(in the rows, 128 means zero)
A single turn carries every row of the set below to another of its rows. Some are shown first; where does it send the rows asked next?
muzes: [ 92 139 135 111 151 138 126 137 150 135 147 121 115 138 116 127 108 166
 178 159 128]
tene: [ 95 141 131 118 149 142 132 133 156 136 145 121 114 139 111 125 103 168
 171 156 124]
vub: [125 124 106  69 151 136 129 147 167 150 136 144 138 121 123 114 122 117
 140 148 129]
pivis: [ 96 114 130 109 131 145 127 138 122 179 168 117 129 132 114  96  84 121
 147 148 124]
sado: [126 121 114  71 149 133 130 149 158 139 134 147 126 117 113 123 132 109
 139 144 111]
fugak: [100 122 101 102 150 117 137 159 134 115 148 121 138 163 118  98 125 123
 115 110 120]
pera: [128 115 110  73 145 134 125 152 159 143 137 147 132 110 130 107 131 112
 139 147 130]
noguz: [ 88 120 110 144 146 158 130 146 125 158 155 119 101 126 127 106 118 118
 172 143  84]
suv: [ 73 144 110 136 151 127 136 172 124 134 138 110 120 118 115 129 137 157
 140 140 131]
vokil: [ 76 146 114 142 153 134 126 169 115 128 138 115 130 114 123 125 134 159
 139 140 129]
tet: [ 73 150 107 136 156 134 138 177 115 126 139 131 119 126 118 120 135 145
 142 142 135]
rab: [ 89 124 112 100 154 112 129 156 130 127 155 123 142 159 118 104 117 124
 116 103 124]
Disa: [ 98 114 122 106 134 151 122 135 120 177 169 116 131 127 112  90  88 119
 139 152 123]
zav: [112  95 131  97 138 167 142 151 116 145 118 131 131 140 113 112 148 125
 165 157  92]
buf: [112  99 138  86 125 166 141 154 110 146 128 131 134 138 110 107 132 136
 172 155  97]
Tuvel: [116 126 131 106 129 156 133 144 114 139 135 131 178 132 148 103 122 133
 159 137 137]
safur: [116 121 131 108 123 155 137 145 116 131 135 128 178 131 141 105 126 131
 162 129 138]
kobeb: [ 86 101 105 133 136 121 129 142 153 144 124 112 144 147 105  89 122 161
 141 117 100]
zipo: [ 95 101 109 134 140 120 126 139 154 141 122 107 139 146 107  88 127 165
 141 117 106]
tonez: [123  90 134  91 128 158 142 148 119 149 120 126 133 145 107 105 132 137
 174 159 104]
nevof: [ 90 122 113 145 143 159 125 163 120 158 152 121  98 127 119 105 134 109
 168 138  97]
Bebet: [141 141  98 104 143 139  91 166 147 145 135 101 133 122 129 108 124 141
 138 126 116]
miv: [137 143 102 103 138 141  89 165 146 143 138 102 138 120 127 100 129 137
 140 120 115]
gis: [100 121 111 149 133 160 119 147 127 150 154 117 103 121 117  99 121 121
 176 139  87]
fak: [ 97 116 108 100 160 102 138 160 124 124 147 135 130 154 115 103 121 119
 116 115 119]

muzes -> Disa
sado -> fak
Tuvel -> miv
Now find these:
tonez -> vub
buf -> pera

A single turn carries every row of the set below to another of its rows. Some are shown first; where does it send the rows asked next?
Sas: [100 121 122 117 140 138 136 191 120 125 134 124 118 133 113 150 124 121
 118 129 133 139 125 157 111]
vibi: [111 146 128 126 132 142 136 109 136 141 170 128 117 117 149 118 126 112
 126 131 137 123 168 154 129]
potak: [153 128 120 117 142 130 138 157 126 139 103 133 131 121  86 153 119 124
 169 131 119 133 145 152 121]
lazon: [148 126 111 123 148 120 120 120 135 114 145 129 129 123 128 180 133 132
 125 122 136 127 183 171 109]
pok: [143 110 113 122 143 133 131  84 132 136 150 125 136 104 130 133 148 126
 170 131 132 136 133 163 104]
suf: [157 112 122 111 133 132 134  77 118 137 147 119 139 100 131 139 131 121
 149 135 123 120 129 162 106]
mibo: [142 129 126 119 140 135  97 161 108 144 127 122 132 115 133 152 110 128
 102 140 116 136 181 141 137]
fiz: [126 123 117 124 146 138 130  93 111 137 188 130 119 117 131 112 152 128
 128 121 126 140 132 147 114]
nid: [123 133 111 121 136 144  92 163 113 140 115 133 125 120  91 111 133 103
 113 133 119 134 124 125 132]
pil: [136 113 122 138 141 141 105 184 111 129 137 116 124 127 113 150 127 127
 104 142 109 139 108 141 129]
ravo: [152 141 114 139 146 128 127 116 125 116 153 122 115 135 107 174 143 130
 133 128 135 157 168 159 121]
Sino: [142 121 126 121 146 139 116 191 124 122 121 128 134 128 104 108 146 102
 129 130 130 131 128 150 133]
tizud: [130 106 123 115 139 124 127 139 136 135 106 122 112 111  97 154 103 115
 110 123 121 133  92 156 114]
lefiz: [147 133 142 138 137 147 129 119 139 137 179 119 126 117 155 119 129 111
 121 136 126 133 153 156 142]
bofib: [119 119 122  96 136 140 105 176 130 134 113 136 138 114 112 119 117  98
 109 123 132 115 136 149 118]
zesu: [131 139 118 147 138 135 111 106 127 139 168 126 122 113 152 113 140 124
 125 141 120 113 163 145 140]
bubu: [131 112 126 108 143 139 123  91 119 140 185 133 128 112 145 122 129 127
 112 117 131 127 129 152 114]
Bekef: [123 130 119 125 153 127 113 174 116 134 128 129 127 127 132 142 133 133
 132 134 135 139 193 152 133]
gamiv: [120 118 123 124 151 128 142 156 122 141 142 131 123 109 111  75 136 116
 114 131 131 138 115 149 122]
Sut: [ 98 118  98 128 140 127 101 175 109 132 121 130 123 120 117 146 129 133
 110 136 113 110 132 142 112]
nedi: [127 112 124 123 146 134 119 146 123 152 141 131 127  99 114  83 121 116
  96 133 120 137 109 139 124]
sarik: [121 106 119 118 152 122 126 154 126 142 134 137 133 101 126  79 127 122
 105 129 128 115 122 152 118]
vano: [132 144 132 127 144 140 115 162 108 141 135 124 114 136 115 147 116 127
 120 139 137 164 170 137 146]
bitid: [142  97 110 129 148 111 129 156 132 122 104 114 126 103 106 144 138 121
 127 129 101 116 110 169 106]
Mogu: [142 111 123 117 150 129 135 104 114 127 185 127 131 116 147 114 151 130
 127 120 128 117 137 161 114]
Lebal: [141 129 137 107 139 126 140 103 112 119 142 108 132 111 142 172 123 103
 132 125 133 119 122 177 124]
tupe: [140 124 113 142 151 129 116 109 118 123 148 105 137  99 136 159 167 110
 155 134 106 141 130 170 121]
fif: [146 119 123 117 137 135 131  72 125 138 150 127 125 114 123 138 128 127
 158 132 143 136 119 153 116]
tifu: [152 125 118 120 139 141 113 144 129 153 106 133 133 111  85 159 110 123
 157 134 106 145 137 138 123]
nus: [149 135 111 127 138 132 103 101 126 129 147 126 122 119 115 184 121 129
 109 128 123 145 168 150 115]
Tafi: [109 114 101 136 150 119 127 144 137 133 107 124 105 114  87 140 140 122
 140 125 119 145 104 153 108]
lapoz: [104 134 109 126 150 129 103  85 125 133 139 127 118 113 132 164 132 117
 148 123 142 137 120 153 126]
vam: [148 116 115 111 144 129 114 148 135 146  96 141 138 113  98 159 105 129
 158 128 119 117 146 148 119]

pok -> suf
nid -> Sino
nedi -> gamiv
Now find these:
bitid -> tizud
Sas -> Sut
Lebal -> lapoz
vibi -> zesu
Mogu -> bubu
mibo -> vano
tifu -> potak
ravo -> lazon

A single turn carries every row of the set below to another of its rows. Some are shown first; where does it send the rows asked next?
Nonu: [102 149  89 125 119 129 162 119 120 117 147 122 138 110 132 147 128 139]
Zeve: [132 118 163 153 109 145 114 125 118 140 155 141 141 147 136 150 149 119]
Zepig: [128 127 127 151  83 127 123 139 141 141 128 120 169 128 141 114 147 107]
Kab: [149 117 114 139 119 108 145 112 139 124 114 124 121 111 121 117 123 151]
motov: [141 138 174 129 125 144 134  99 119 146 149 131 159 109 111 147 133 119]
Panov: [109 150 136 111 123 127 155 103 150 139 139 147 127 109 161 144 129 125]
Nodo: [124 145  82 138 104 130 144 108 119 123 158 117 146 107 132 140 131 127]
vof: [ 87 129 133 126 110 129 153 157 141 125 108 126 158 134 139 128 139 131]
Fug: [103 121 163 140 127 149 137 140 117 128 143 144 134 153 131 162 144 137]
tegi: [116 117 174 143 120 145 125 132 125 138 147 147 135 148 140 156 147 127]
Tage: [119 138 144 128 132 147 150 119  99 124 146 118 165 114  90 155 128 140]
kig: [137 138 140 138 122 147 140 112  98 129 153 114 168 112  90 150 131 132]
Sida: [ 95 129 113 138 101 131 149 156 129 120 118 116 166 133 128 126 141 129]
nin: [144 118 122 134 125 108 150 112 144 125 109 130 116 111 123 118 121 153]
sigu: [152 116 118 140 120 109 144 110 144 129 112 125 120 110 123 116 124 149]
zofa: [146 116 113 139 121 107 147 114 138 122 113 125 120 111 119 117 123 152]
sipa: [102 118 143 146 123 150 137 146 104 122 147 136 140 153 121 164 144 143]
veger: [148 136 156 138 117 144 132 100 108 141 155 122 166 109  98 146 134 120]
fati: [114 127 109 150  88 127 133 149 128 128 129 111 170 130 130 120 143 118]
bupo: [140 148 104 141  99 127 134  95 132 136 160 126 143 104 145 132 136 114]
Gara: [ 96 151 113 111 129 129 168 115 134 124 136 137 129 112 147 151 126 139]
Laf: [126 141 177 117 137 142 146 107 119 140 139 136 154 112 110 151 131 127]
Diru: [143 116 117 136 127 110 150 114 140 124 110 126 118 111 121 121 122 155]
bato: [119 130 149 138  94 125 128 137 153 146 121 133 160 128 152 117 144 107]
gaziz: [129 116 144 162 105 148 115 129 107 132 161 132 146 146 126 152 149 125]
vun: [113 141 164 117 139 145 157 115 110 129 139 128 156 114  99 158 127 140]
kilug: [133 149 130 124 109 125 138  94 147 146 151 141 134 106 160 136 132 111]
kif: [149 119 122 137 124 109 147 110 147 128 110 129 118 110 127 117 123 150]
peg: [100 132 151 126 107 128 144 146 152 137 109 135 156 132 150 124 141 120]
kavo: [115 117 135 158 112 149 126 140  99 123 158 127 143 149 117 158 147 134]

Kab -> sigu
sipa -> kavo
Now find these:
kilug -> Panov
Zepig -> bato
vun -> Tage

A single turn carries every row of the set below to another of its rows. Some are shown first; where does it send the rows asked next?
soze: [133 158 144 141 120 113 134 101 113 135 143 111  95 102 128 102 146 146
  96 114 154 102 116 133 129 145 129 112 100 111 100 156 132 125 140  97
 128]
gem: [123 140 160 106 122 100 121  92 114 131 144 152 149 153 146  91 126 113
 124 121 143 149 141 103 131 131 119  76 148 148 137 120 107 132 116 121
 132]
fovar: [128 129 160  91 138  91 136  98  83 143 135 127 148 121 160 125 147  97
 128 124 118 109 162 118 138 150 128  86 127 124 150 130 127 166 113 135
 148]
Reg: [118 161 141 145 120 121 143 102 128 138 127 112 111 127 128 113 129 172
  95 110 151 116 102 123 126 139 123 115 115 124  91 146 142 128 131 106
 116]
Vak: [111 138 160  98 137 104 142 100 103 152 122 133 169 149 153 140 127 128
 126 109 117 124 153 111 136 143 121  98 148 140 140 115 139 163 107 146
 132]
fadi: [125 140 155 111 134  89 120 105 119 139 139 150 155 148 143 100 133 107
 124 128 146 140 139  98 123 133 118  76 149 152 137 122 107 128 113 112
 137]
guz: [135 140 134 153 109 131 139 107 108 129 146 116 110 130 128  96 149 157
  92 135 145 124 115 131 128 132 108  99 101 115  88 150 131 118 143 124
 128]
gesu: [141 141 132 157 118 120 135 116 112 134 146 116 110 121 124 100 156 147
  92 139 148 115 118 128 125 136 108  99  98 116  91 153 128 116 141 117
 134]
pokid: [139 138 153  95 153 102 130 113 135 129 118 118 108 103 168 121 139 125
 109 104 126  88 130 135 123 177 138 124 112 124 120 122 166 151 129 123
 125]
vos: [129 151 138 161 111 130 136 113 116 136 144 128 117 140 121 103 145 165
  91 124 142 123 118 129 127 129 105 110 108 122  89 142 134 111 139 120
 127]
zoren: [135 146 158  92 142 107 129 101 129 125 125 133 100 113 168 114 136 126
 108  94 121  91 134 141 127 176 140 130 111 119 124 119 166 146 130 122
 126]
Fer: [132 138 156  90 140 117 134  97 129 120 122 121 102 115 173 113 127 136
 111  97 120 101 128 140 131 175 138 123 112 120 119 120 169 154 131 134
 118]
vobiz: [135 151 136 163 121 121 135 122 120 141 143 127 121 130 115 107 155 157
  88 130 147 112 121 128 123 132 107 109 106 124  92 145 131 108 137 112
 133]
kun: [130 138 149  94 150 109 135 109 143 126 106 120 115 119 169 126 128 140
 110 102 125 100 119 128 122 173 134 124 121 130 112 118 172 153 123 130
 115]
Kezaz: [136 152 141 159 113 127 132 113 112 136 154 130 113 129 120  98 153 156
  92 124 143 117 126 135 128 134 109 110 101 117  96 144 128 108 144 117
 133]
Lutez: [131 138 161 109 127  93 117  99 110 137 151 154 146 139 144  88 136  99
 124 123 145 139 150 106 130 134 121  77 144 147 143 126 101 127 119 114
 141]
Ninup: [131 162 142 150 131 109 135 113 126 144 135 111 107 106 125 114 147 150
  92 115 154  97 114 125 123 145 129 116 107 121  99 154 135 122 135  94
 129]
Suget: [134 139 127 159 117 122 140 117 119 133 135 114 118 131 124 105 150 157
  92 140 147 121 110 124 122 132 106  98 104 122  86 150 134 118 137 119
 126]
Sasi: [132 126 139 132 140 131 137 116 126 163 143 119 133 134 150 148 141 111
 135 127 111 143 159 145 153 130 107  82 130 107 133  86 143 135 119 136
 136]
tezer: [124 139 163 102 151  90 135 113  99 159 132 134 166 126 149 140 145 106
 123 114 120 105 166 112 134 150 126  98 139 137 149 123 132 156 109 134
 149]
teden: [131 121 132 125 132 117 138 114 118 149 138 131 121 144 152 143 151 100
 141 136 111 140 147 143 147 128 104  76 128  98 135  89 142 139 110 122
 143]
kiped: [133 125 138 132 142 129 137 120 127 164 140 119 136 134 150 150 143 111
 135 128 112 141 158 145 153 130 106  82 133 109 133  88 144 136 118 135
 139]
Pamuf: [124 157 134 147 129 109 141 112 128 139 122 109 111 116 127 117 140 159
  94 119 155 106  99 119 119 143 125 112 112 124  93 152 139 126 130  98
 121]
vepim: [133 130 163 110 133 112 121  95 112 140 151 125 153 122 152  89 122 113
 120 124 147 152 155 106 140 138 123  69 144 152 135 130 103 138 131 141
 131]
ture: [132 121 130 126 132 117 137 115 120 150 136 128 124 145 151 145 151  99
 140 137 113 139 146 140 146 128 104  77 128  99 135  89 142 137 110 120
 144]
vusoz: [127 161 148 141 112 125 136  91 111 135 146 113  96 112 132  97 136 159
  94 105 148 112 117 136 136 144 128 114 101 113 102 151 134 125 144 106
 123]
zegel: [125 145 155  92 138 112 134 100 135 123 114 130 107 129 170 118 125 141
 110  95 119 101 121 133 126 171 134 129 120 125 117 113 172 150 124 129
 114]
gosi: [132 145 150  96 152  99 132 116 142 129 110 130 112 120 162 128 136 130
 109  99 125  89 124 132 119 174 137 131 121 129 119 117 168 147 121 117
 124]
Ger: [120 157 142 139 109 126 141  91 115 129 134 110 100 124 133 102 130 166
  96 109 148 120 103 129 130 140 123 110 108 115  94 150 140 130 137 109
 115]
nune: [122 139 172  93 131 108 137  90  84 149 143 136 153 133 158 124 134 114
 125 103 111 118 171 124 146 148 126  97 133 128 150 121 131 160 117 146
 141]
Nir: [119 128 150  95 145  86 143 110 102 146 113 125 165 137 153 143 139 109
 128 128 122 113 145 105 126 146 121  87 142 135 139 125 136 168 102 136
 139]
guzev: [129 120 131 125 131 117 137 114 120 150 135 130 125 145 152 146 148 102
 142 137 112 140 145 140 146 129 104  77 128  99 135  89 143 137 111 122
 142]
zaguf: [130 130 157 115 140 109 124 103 122 143 138 123 162 130 150 100 119 118
 119 129 149 153 145 100 134 133 121  68 150 159 129 127 110 141 125 139
 125]
kifom: [134 124 138 133 141 128 136 118 126 164 142 121 134 131 150 149 144 109
 135 129 111 141 160 146 154 132 106  83 130 108 134  88 140 135 120 133
 140]
rom: [138 130 158 115 144 100 120 107 120 145 145 123 160 116 147  98 128 105
 119 132 151 141 154 102 135 138 125  67 145 157 134 132 104 136 128 132
 133]
Puge: [114 126 159  86 126 107 144  87  86 136 126 126 150 145 164 125 128 118
 131 118 112 128 149 114 139 146 121  87 138 128 141 124 135 173 110 148
 133]

Ger -> vusoz
vepim -> Lutez
ture -> kiped
Now find these:
Fer -> zoren
tezer -> Nir
Suget -> vos

